Rotation paths and how fast each direction turns (deg/step):
Each turn is a multiple of 5 degrees from 10 to 175, or 0.
Each row of a path follows its step; steps can be skipped.
Path 1:
step 0: [ 12  -7 -13  25  11   7  -5  10  -7   3   2   9 -17   5  41 -10  -7  16
 -12  -9  -4 -18 -11   9 -15 -17   3  -7 -14   4 -27 -14 -19 -15  23   5
  -1   0 -32]
step 2: [  7   4  18  16  18 -13 -13 -10 -10 -10  -1  20   1 -17 -21 -16   9   6
 -14  -9   9  19  -2  -7  42  -5 -17 -12   8 -25  20   5   1  25 -16  17
  12  -8  -5]
step 4: [-34   2   0   3   4   8  27 -11  -8  16 -28  -6 -21   8  -8  23 -12  -5
  19 -10 -12  -5  -9  -2 -17   4 -21  15  -1 -17 -15   1 -17   6  31 -11
   0 -19  16]
step 7: [  6   4   0  -9  -3  11  -5 -17  -8  18  -6  -5  -4  19  35  16  11  -9
  22  -7 -13   8  -5  15  29  27 -30  10 -26  -2 -14   7 -13   3  -7 -12
 -16  -9  17]
step 10: [-12  -7  11  13  -8  -8   9 -28  -4  -8  -6   0 -11 -13   9  14  27 -10
  -2 -26  11 -24   4 -12   9  34 -12   2 -28 -24 -12  18   1  -4   1  25
  -5  17   2]
step 12: [ -3 -22 -13  -9 -11 -13   4  -9  19  -1  35 -16  -6   2 -22 -19 -22  -2
  21 -11 -17  12 -14  -3  -1 -31 -10  18   7   8  -6  19 -24   8   7   4
  17 -15 -11]
step 17: [  1  -8  -9 -10  20  37 -11  29 -19  -5  12  -8 -19 -13 -16 -11  10  16
  15   7  18  -7  12 -10  -1  -2 -18  -3 -22 -11  27  -7 -12 -12  -1  11
 -22   2  13]
step 20: [-25  -9   4  -5   0  -8   3  27  -5  -1   8 -13 -11  -7  14   8 -10  -9
  15  14  10  11   2 -32 -18 -18 -11 -19 -16 -21  13  22   4  -6 -22   8
  -1 -37   9]
[ -5   6   2  -6   4  -1   3   5   5  10   1 -10  -5  -6  -8   4  -1   8
   1   2  -4   3   0   3  -1  -4  -4   0  -4   0   0  11  -6  -1  -4  -4
  -4   4   3] : 135
[  4  -3  -4  -4   6  -1   2  -7  11   2  -3   5  10   0   0   2 -14   1
   1   7   0  -5  -1   3  -1  -3  -4   2   6  -9  -7  -2  -1  -2   2   2
  -6  -1   3] : 100
[ 0 -8  1 -4  9 -6  0  0  0  7 -7 -7 -3  1  4 -5 11  1 -6  2 -3  1  5 -4
  7 -6  2 -5  8  3 -3 -5  3 -5  4  6 -4  3  0] : 130
[  3   3 -11   3   4   1   0   6  -6   3  -2  -1  -2   4   1  12   5  -1
   3   1   4  -5  -1  -1  -2   5  -5   0  -1   0   2   7   5  -4   8   4
 -10 -10   3] : 110
[ -1   1  -2  -1  -1  -8   4   3  -2  -2  -5   2   3   3  -5  -1   3  -3
  -6   5   0  -7  -6  -1  -5   0 -10  -3   7   5   3  -4   2   4   1 -16
   2   7   7] : 145
[  0  -8   8  -1  -8   5   1  -6  -2   0  -3   0 -10   2   6   5   5   2
   4   1   2   0   4  -2  -5  -1  -1   2   0 -13  -2  -3   3  -3  -3 -12
  -9   0   2] : 115
[  5   5  -2   2  -4  -1  -8   2  -7  -6  -2  -4   4  -1  -8  -6   1  -1
   5  -2  -2  -3   6   1   1   4  -1  -9   3 -11  -2   4   2   3  -6   7
  -5  11   6] : 95
Path 2:
step 0: [-14  11  19  -1   0   9  17  21  22  -4 -16 -22   7 -22   0 -11  -6   8
   1 -41   5  -7  -9  -8   7   8   7  -6  -1  26   8   3 -29  -9 -15 -31
   3 -22 -26]
step 1: [  8   4  14 -24   9 -20 -42 -12 -10  12  25 -10   5 -14  -8 -14  11  14
   3  13   0   4  -4 -33   2 -12 -11 -34 -22  -1  22   9  -1 -25   6  -4
  -9   1  -5]
step 5: [ 17  -3  36  -1 -15 -29  15   4  -3  -9 -30  14 -26   1 -13  15  -4  11
 -13   3  10  -3   6   8  -8   2  18  16   0  31  22  19  19  17   8 -22
   9  -6   9]
step 7: [ -1   0   4  15  -9  11  -4   6  -7  -7   9 -26  39 -15  -5  -1 -11  -2
   2  -1  14   5 -18   9  -3 -16   3 -21  -2 -34  36  11  -2 -12   0 -36
  19   9  22]
step 13: [ -7  13  -4 -28 -18  -6 -10   3 -19  -2   4 -17   2 -12 -19  15 -18  20
 -14  34  18 -15  13 -10   3 -10  27 -16  10 -13  14   0  25   6  22  15
  25   6   7]
step 18: [  8  -3 -21   5   8  19 -17  22  11 -12  11 -32 -12  -5   1 -28  17  14
  -1  -1  11 -15  -5  28  16 -15  30 -24   8 -25  -3 -11  -3  -8  -4 -25
  -4  12  -8]
step 21: [-17   4 -11   5  -3  20 -18 -27   2  25   5  -3   5 -12  -1 -29 -28  32
  -9 -14  -4   9 -15   9  13   8  25 -10  -4 -27  22  -6  13  25   6  -5
 -13  -9  -2]
step 23: [ 21  26   8  12  10 -12  27  -3  28  -5 -28   0 -17   4  24  -2  -8   5
  11 -13 -13  -8  -8   3  16  -2  26 -19  -8  20   4   5   3 -34  -1  12
  -2  22 -22]
[ 8  5 -3  6 -6 -1  5  0 -3  6  4  2  2 -7 -2 -1  9 -2 11 -5  0  0  0 -9
  0  5 -4 -7  6  0 -2 -3 -1 -6 -4 -8  4  2 -5] : 45
[ -5   2   0   0   2   5   2   3  -1   8   1  -7  -1  -4   3  -3  -1  -8
   0  -2   3   6   2  13  -3  -1   2   7   9  -7   1  -1  -6 -10  -7   0
   0   4   6] : 95
[ 8 -6 -1 -6 -7  1  5 -2  2  7 -1 -6  2 -2  0  3 -7 -9  7  1  3  0 -3  3
 -3 -9 -4 -8 -6  4  2  7  1 -5  7  7 -3 -2  1] : 115
[ -2   1  -2   3  -7  -2  -7  -7  -3  -4  -2  -5  -1   0  -9  -2   2  -7
 -11   2   5   4  -3  -5  -3   7  -2  -8   5  -9   0   5   1   0   8  -1
  -3   5   6] : 125
[-4 -2 -4  8  8  4  3  4  6 -3 -1  1 -3  0  0  3  4 -4  0  3  7  0  3 -2
  1 -5  2 -2 -2 -8 -3  1  9 -5  5  7 14  3 -7] : 70
[ -2 -12  10   8   0   2  -6  -1  -5   1  11  -5  -1  -3  -1  -3  -7   3
   6   5   0  -5  -2  -1  -1  -2   1  -3   1  -3   5  -9   1   3  -2   3
  -1   9  -2] : 125
[ -1   4   8 -12   1  10   0  -4   3   8  -3   3   0  -1  -1  -3  -1   2
  -8  -1  -4  -2   3  -4   1   7  -4  -5   3   1   8  -5  -1  -5  -1  10
   4   2  -9] : 35
Path 3:
step 4: [ 30   4   3  36   8 -12   3 -15  13  -1   6  10 -26  17  -4 -20  -6  -9
 -36  13   2  15   7   0 -21   9  -5 -16 -24  -6 -28  -3  -1  -7 -12  10
  -2  -1 -18]
step 9: [ 11 -10 -10  -8  20 -13  -1 -10  13 -16 -22   5   7  26   5  -7 -21   1
   2 -10  30 -27 -11  -2  25   4  -8  13 -29 -11  20  -7  22  18  -6  19
  18  -7   7]
step 11: [ 15 -19   5  -2  27  -6  14  11  17  -2  17 -15 -14 -18  -3  -5  39  -2
 -21  15 -21  15   0 -20   1   8  -2   2   5  10  -4  19  32  12  -2  18
  24   1   1]
step 13: [ -7  12   3  12 -22   5   7  -7 -21  13  26  17  13   2   5   6   7  -9
  10 -20 -30   3  -5   1   0  13  13  -9  -5  47 -10   3 -23  -9  -3  18
  23  20  17]
step 14: [ -4  14  -1  33 -17  -8  13 -16  -2 -24  14  32 -24   3 -14 -18   1 -21
  -1   3   1  11 -14   1   5   7   4  13  13   1   4  27  -5  18  -8  27
 -25 -18  18]
step 18: [  7  12  12  -7  12   0 -31  23   2 -11  -7 -27  -1 -19  10  30  13   5
  -7 -27  -4  12   6   5  10 -12   4  17   5   9  12   7  21 -12  31 -13
  10  21  24]
step 19: [  9  16  39 -15  51   1   0  20  -4 -13  11  -1  -9 -10  -8  -7  -8  -6
   5  -9  20 -21  -4  -3  -7   2   8  12  -2  -7 -14  15   9   8  11  26
  21  -6 -11]
step 23: [  6 -12 -12  33   0   3 -15 -19  14  29   9   9 -10  -4  -6  15  38  -8
  -6   2 -32  -7   6   3  -3  -7 -17 -21  -7   9 -17  -8  -4 -16   8   5
 -14  27 -15]
[  0  -2   3  -2   1   5  11  -9  -3  -1   4  -2  -5   2  -3  -2   0  -1
  -6   2  -6   1  -2   4   5   6  11  -5  -4   9 -10   1   4  -6  -1  -2
  -6  -2  -1] : 40
[ -3  -2   6  10   1   2   2   3  -6  -6   2   1   3  -1   1   7  -4   5
   1  -3   2  -8   2  -2  -4   2   5  -2  -4   0  -5 -12  -9  -4  -2   8
   8  -1  -8] : 115
[ -2   2   5   2  -6  -1   5  12  -1   6  -9  -6  -6  -2  -2 -10  -4  -2
  -4  -1   0   4  -9  -8  -4  -2  -2   2  -6   8  -1   4  -4  -1   3   2
   3   2  -5] : 45
[  4  10  -1   1   7   1  -3   3  -4  -1  -7  -4   2  -3  -4  -4  -6   8
   0   5   4   6   7   5   2  -8   6  -3   0   5   2  -6   0   0  -1   6
 -11   2   6] : 35
[  3   1  10  -2  -5   2  -6  -3  -7  -3  -5   0  -4   0 -11   6  -5   1
  -5  -5   1   3  -1   6  -4   6  -1   8  -2  -6   3   0   2   0  -8  -9
  -1   5  -1] : 35
